Here are some points:
[ 2.   0.6  0.  -0.4  0.1 -0.5  2.7  0.1  0.5  0.1  0.1]
[ 2.4  2.3 -1.3 -0.8 -3.1 -2.3  0.7  0.   0.4  0.6 -0.4]
[-0.1 -0.7  1.6  1.5  1.   1.4 -0.5 -0.6 -0.1  0.1 -0.3]
[-0.9  1.8  0.  -1.3 -0.5 -0.2 -0.1  0.7  0.8  0.2 -0.1]
[-0.2  0.3  0.1 -0.6 -0.7 -0.1  0.6  0.3  0.1  0.4 -0.9]
[-0.2 -0.6  0.7  1.1  0.5  0.7 -0.5 -0.4 -0.4  0.1 -0.8]
[-0.2 -1.   0.9  0.8  0.3  0.7 -0.8  0.6 -2.2 -0.6  1.4]
[-0.1 -0.4  0.6  0.3  0.1  0.6  0.1  0.2 -1.6 -0.5  0.6]
[-0.5 -0.6  0.4  0.4  0.4  0.6 -0.2  0.  -0.3 -1.2  1. ]
[ 0.   2.5 -3.9 -3.2  1.  -1.3  0.3  0.2 -0.6  0.1  0.2]
[-0.3 -0.5  0.2  0.1  0.2  0.4  1.2  0.1  0.6 -0.6  0.4]
[ 0.  -0.4  0.   0.2  0.1  0.1  0.1  0.4  0.2 -0.1 -0.3]
[ 0.6 -1.1  0.9  1.3  0.7  0.9 -2.9  2.4 -1.9 -1.1 -1.7]
[-0.1 -0.5  0.5  1.3  0.1  0.6 -0.6  0.4 -0.7 -2.2  2.6]
[-0.1 -1.   1.   1.1  0.   0.9 -0.6  0.3 -1.6 -0.1  0.7]
[-0.5 -0.6  0.3  0.9  0.8  0.6 -0.1  0.3 -1.1 -1.6  1.6]
[ 0.1 -1.3  1.8  1.8  1.8  1.  -0.2  0.3 -0.4 -0.3 -1.1]
[-0.1 -0.5  0.3  0.3  0.8  0.6 -0.3 -0.7 -0.5  0.7  0.6]
[-0.3 -0.4  0.3  0.6 -0.1  0.2 -0.1  0.1 -0.5  0.  -0.4]
[ 0.   0.1  0.  -0.2  0.   0.4  0.9  1.1  0.2 -0.4  0.5]
[ 0.2 -1.   1.   1.2  0.3  1.  -2.7  1.9 -3.  -1.1  1.6]
[ 3.9  2.6  0.4  0.5 -3.6 -2.4  0.5 -0.5  0.9  0.9 -0.4]
[ 1.9  0.2 -1.6 -1.3 -0.5 -1.7 -0.4 -1.   1.9  1.7  0.3]
[-0.3  2.8  0.4 -0.6 -3.8 -2.2  0.3  0.3  0.5  0.5 -1.2]
[-0.2 -0.6  0.3  0.2  0.6  0.6  0.1  0.3 -0.6 -0.9  0.4]
[-0.5 -0.4  0.4  0.6  0.4  0.5  0.4  0.3 -1.4 -0.9  1. ]
[ 0.3 -0.8  0.9  1.   0.   0.9 -2.2  1.3 -2.5 -0.1  1.5]
[-0.2  0.1 -0.8 -0.3  0.   0.  -0.1  0.2 -1.  -0.5  0.6]
[-0.5 -0.1  0.5  0.1  0.   0.2 -0.6  2.3  1.3 -1.9 -2.6]
[-0.3 -1.4  1.1  1.5  0.9  1.1 -0.2  0.  -0.9 -0.3 -0.5]
[-0.5 -0.5  0.1  0.5  0.2  0.9 -1.2  0.2 -0.3 -1.2 -0.8]
[-0.3 -0.7  0.8  0.7  0.4  0.9 -1.7  1.7 -1.4 -0.2 -1.7]
[-1.1 -0.3  0.4 -0.5 -0.1  0.5 -1.   0.   1.  -1.4 -0.5]
[-0.6 -0.7 -0.1  0.5  0.2  0.6 -0.2 -0.1 -0.6 -0.1 -0.2]
[-3.9  2.3 -0.8 -3.9  2.2 -0.9 -0.6  0.   0.2  0.   0.6]
[-0.8 -0.2 -0.2 -0.1  0.5  0.6  0.   0.5  0.4 -0.7 -0.5]
[-0.2 -0.6  0.   0.7  0.3  0.7  0.1 -1.2  0.4  0.9  0.3]
[ 0.  -1.3  1.   1.5  0.2  0.7 -2.2  2.3 -2.4 -1.2 -0.3]
[ 0.1 -0.1  0.1  0.1  0.1  0.1  1.9  0.4  0.9 -0.4 -0.1]
[ 0.1  1.9 -0.3 -0.6 -2.9 -0.4  0.5  0.5  0.8  0.3 -1.4]
[-0.1 -0.7  0.7  0.4  0.5  0.7  0.  -0.2 -1.1 -1.7  2.3]
[-0.5 -0.6  0.2  0.5 -0.1  0.5 -1.6  1.6 -2.  -0.6  1.1]
[-0.6 -0.7  0.1  0.1  0.1  0.5  0.3 -1.3  0.6  1.   0.3]
[-0.3  0.   0.4 -0.2 -0.5  0.6  0.7  0.8  0.4 -0.4 -0.8]
[ 1.4  0.3 -1.9 -1.  -0.2 -1.4  0.1 -1.2  1.3  1.4  0.4]
[ 0.2 -1.5  1.3  1.9  1.   1.2 -0.8  0.5 -1.2 -0.8 -0.8]
[ 0.1 -0.4  0.6  0.7  0.5  0.7 -3.1  0.6 -1.2 -0.5 -0.6]
[ 0.3 -0.1 -0.1 -0.2  0.2  0.4  2.   1.2 -0.3 -0.4 -0.5]
[ 1.9  0.8  0.6  0.3 -2.  -1.7  1.7  0.3  0.9  0.7 -1.5]
[-0.6 -0.8  0.7  1.3  1.2  1.1  0.3 -0.5  0.2  0.1 -1.2]
[-0.6 -0.6  0.5  1.   0.4  0.8  0.1 -0.2 -0.9 -1.8  2.4]
10 more points follow, each with its number after it:
[-0.6 -0.3 -0.1  0.1  0.2  0.5 -1.5  2.4 -0.8 -1.3 -1.4] 0
[-0.5 -0.9  0.8  1.   0.8  0.9  0.3 -0.5  0.   0.3 -0.4] 1
[-0.2 -0.4  0.5  0.4  0.   0.6  1.1 -0.1  0.8 -0.6  0. ] 2
[ 0.2 -1.1  1.4  1.1  0.7  1.2 -0.6  0.2 -1.3 -0.2  0.3] 3
[-0.9  0.4 -0.3 -2.5  0.4 -0.4 -1.   0.4 -0.1 -1.8  0.4] 4
[ 1.   0.9 -0.2 -0.3 -1.2 -0.7  0.9  0.3  0.7  0.4 -0.9] 5
[-0.6 -0.4  0.4  0.4 -0.2  0.8 -1.   1.3 -0.7 -0.4 -1.6] 6
[ 0.1 -0.8  0.3  0.7  0.4  0.8  0.2  0.1  0.1 -0.1 -1. ] 7
[ 0.6  1.2 -0.1  0.2 -0.8 -0.3  0.8  0.2  0.6  0.7 -0.7] 8
[ 0.5  0.  -1.4 -0.8 -0.5 -1.3 -0.3 -1.5  1.3  1.5  0.7] 9
Which of these numbered points is nearest to each point below by angle, seen from the average point of the first points? Its number follows each.
[-0.4 -0.7  0.5  0.7  0.5  0.7 -0.1 -1.   0.4  0.7  0.2] > 1
[ 0.1 -1.3  0.6  2.2  2.3  0.9 -0.3  0.2 -0.3 -0.7 -2.8] > 7
[-0.3  2.4 -0.7 -0.6  0.5 -0.9  0.3  0.1  0.3  0.7  0.2] > 8
[-0.6 -1.4  1.5  1.4  0.8  1.1  0.  -0.7  0.1  0.5 -0.2] > 1
[-1.1  0.1 -0.1  0.   0.7  0.1 -2.6  1.5 -0.3 -0.8  0.1] > 0
[ 1.8  1.3 -1.6 -0.6 -1.9 -1.5  1.4  0.2 -0.4  0.6 -0.6] > 5
[-0.5  0.5  0.  -0.2 -0.4  0.1  0.4  0.4  0.1  0.1 -0.9] > 8
[-0.3 -0.4  0.4  0.  -0.1  0.8  1.4  0.6  0.5 -1.5  0.4] > 2
[ 2.8  2.9  3.9 -0.9  0.1 -2.1  0.7 -0.6  1.3  1.   0.4] > 8
[ 0.1  3.   0.5 -0.3  0.3 -2.4  0.3 -1.5  0.6  1.2  0.1] > 8
[ 0.1 -0.7  0.4  1.   0.9  1.  -0.2 -0.4 -0.5  0.3 -1.5] > 7
[-0.4 -0.5  0.3  0.4  0.   0.5 -1.1  1.9 -0.9 -1.3 -1.2] > 0
[-0.2 -0.4 -0.3  0.5  0.1  0.2 -3.4  2.7 -1.7 -0.9 -0.4] > 0
[-0.6  0.   0.4 -0.2  0.   0.3  0.2  0.1  0.   0.  -0.7] > 7
[ 0.4  0.8 -0.2 -0.6 -1.8 -0.6  0.5  0.   0.1  0.4 -1.1] > 5
[ 0.3  0.4  0.2  0.   0.   0.2  1.   0.5  0.3  0.  -0.7] > 8
[ 0.5 -1.2  1.7  1.6  0.5  1.2 -1.7  0.6 -1.1 -0.7  0.2] > 3
[ 0.1 -0.1 -1.3 -0.1  0.8 -0.7 -0.3 -1.   1.8  1.4  0.2] > 9
[ 0.9  0.3 -1.1 -1.  -0.9 -1.6 -0.1 -1.5  1.1  1.4  0.5] > 9
[ 3.   1.7 -0.4 -2.3  0.3 -2.   1.  -0.3  0.3  0.4  0.1] > 5
[ 1.2  0.6 -0.7 -1.  -0.3 -0.4  2.2  0.8 -0.3 -0.4  0.1] > 5
[-0.7 -0.4  0.2  0.6 -0.2  0.6 -1.3  0.9 -1.2 -0.1 -1.3] > 6
[ 0.7 -1.4  0.8  1.4  0.9  1.2 -3.5  3.3 -2.  -1.5 -0.6] > 0
[-1.3  1.1  0.4  0.  -0.5 -1.   0.4 -0.7  0.8  0.9  0. ] > 8
[-0.6  0.4 -0.9 -1.4  0.2 -0.1  0.   0.1 -1.  -0.6 -0.1] > 4
[-0.4  0.2 -1.  -1.2  0.4 -0.2 -0.5  0.2 -0.9 -0.6  0.1] > 4
[-0.7 -0.2 -0.4 -0.3  0.5  0.2 -0.2  0.3 -0.9 -0.8  0.4] > 4
[-0.3 -0.4  0.4  0.1  0.2  0.4  1.3  0.2  0.6 -0.3  0. ] > 2
[-0.8 -0.6  1.2  1.3  1.5  1.2  0.2 -1.  -0.1  0.4 -0.7] > 1
Now 10 new points, numbered from 0 again:
[-0.3 -0.5  0.6  0.1  0.5  0.5  0.1  0.2 -0.8 -1.   0.5] 0
[ 0.  -0.2 -0.7 -0.4 -0.1 -0.3  0.1 -1.2  0.9  1.2  0.4] 1
[ 0.2 -0.8  0.5  1.2  0.7  0.6 -1.1  0.7 -0.5 -1.5 -1.8] 2
[-0.5  0.  -0.1 -0.5  0.   0.2 -0.5  0.3 -0.1 -0.5 -0.2] 3
[-0.5 -0.6  0.2  0.3  0.2  0.8  0.2 -0.7  0.3  0.3 -0.3] 4
[-0.6 -0.1 -0.2  0.2  0.1  0.3  0.1  0.  -0.5 -0.5  0.1] 5
[-0.5 -0.4  0.   0.1  0.7  0.4 -2.7  1.5 -1.7 -0.6  2.3] 6
[-0.1 -0.8  0.5  2.3 -0.5  1.2  0.2  0.   0.1 -1.7  2. ] 7
[-0.2 -0.5  0.3  0.1  0.2  0.6 -0.3  0.  -0.4 -0.7  0.4] 8
[ 0.2  0.   0.  -0.4  0.   0.5  1.5  1.2 -0.1 -0.9  0.6] 9
The same question for these:
[ 0.  -1.2  0.7  1.3  1.2  1.  -0.5  1.2 -0.8 -1.3 -1.9] > 2
[-0.2 -0.5  0.4  0.   0.1  0.4 -0.1  0.1  0.1 -0.4  0.4] > 8
[-0.8  0.6 -0.2 -0.9 -0.9 -0.1 -0.1  0.3 -0.1 -0.1 -0.6] > 3
[-1.  -0.3  0.1  0.1  0.3  0.2 -0.2  0.  -0.4 -0.6  0.1] > 5
[-0.6 -0.3 -0.4 -0.3  0.3  0.3  0.2  0.3 -1.1 -0.6  0.2] > 5
[-0.6 -0.1  0.1 -0.1  0.2  0.4 -0.3  0.4  0.  -0.5 -0.1] > 3
[-0.4 -0.7  0.5  0.9  0.8  0.6 -1.5  1.5 -1.  -0.8 -2.2] > 2
[-1.7  2.8 -0.3 -3.4 -0.2 -1.2 -0.4  0.   0.1  0.3  0.2] > 3
[ 0.1 -0.9  1.   0.7  0.4  0.7 -1.9  1.3 -1.9 -0.5  0.7] > 6
[-3.9  2.7 -3.9 -3.9  0.2 -0.1 -0.8  0.1  0.   0.2  0. ] > 3
[-0.2 -1.4  1.5  2.4  1.7  1.1  0.   0.6 -0.7 -0.6 -1.5] > 2
[ 0.3 -1.1  1.2  0.9 -0.4  0.8 -3.4  2.2 -2.7 -1.   3.2] > 6
[-0.2 -1.   0.6  1.1  0.3  0.6 -1.4  0.5 -0.7 -0.7 -1.5] > 2
[-0.8  0.9 -0.4 -0.6 -1.3 -0.1  0.2  1.1  0.2  0.1 -1.1] > 3
[-0.1 -0.7  0.6  0.5  0.2  0.6 -0.4  0.   0.1 -1.2  0.2] > 8
[-0.5 -0.5  0.3  0.3  0.2  0.5 -0.4  0.4  0.1 -1.   0.5] > 8
[ 0.7 -1.2  0.9  1.3  0.   0.8 -2.2  1.5 -2.3 -0.7  1.3] > 6
[ 0.4 -1.1  0.9  1.   0.5  0.8 -2.8  1.2 -2.3 -0.5  0.6] > 6
[ 1.2 -0.1 -0.6 -1.2 -1.7 -1.  -0.3 -1.4  1.1  1.8  1.4] > 1
[ 0.2  0.2  0.1 -0.2  0.3  0.4  0.5  0.7  0.3 -0.7 -0.1] > 9
[ 1.  -0.1 -1.8 -0.4  0.7 -1.6 -0.3 -1.4  2.1  1.3 -0.3] > 1
[-0.4 -0.2 -0.3  0.1  0.5  0.5 -0.3  0.1 -1.1 -0.5  0.5] > 5
[-0.6 -0.1 -0.2  0.3  0.2  0.5 -2.1  1.9 -2.   0.2 -0.2] > 6
[-0.4 -0.5  0.3  0.3  0.2  0.5 -0.8  1.  -1.3 -0.5  0. ] > 6
[-0.6  0.   0.   0.  -0.1  0.3 -0.4  0.1 -0.8 -0.9 -0.1] > 5
[ 0.4  0.1  0.4 -0.4  0.5  0.1  1.6  0.5  1.  -0.5  0. ] > 9
[-0.1 -0.9  0.8  1.5  0.5  1.1 -0.8  0.6 -0.2 -1.3 -0.7] > 2
[-1.4  0.6 -1.3 -0.7 -0.5 -0.3  0.1  0.3 -0.9 -0.2 -0.1] > 5
[-0.4 -0.7  0.6  0.4  0.3  0.6 -1.6  2.6  0.  -1.2 -3.9] > 2
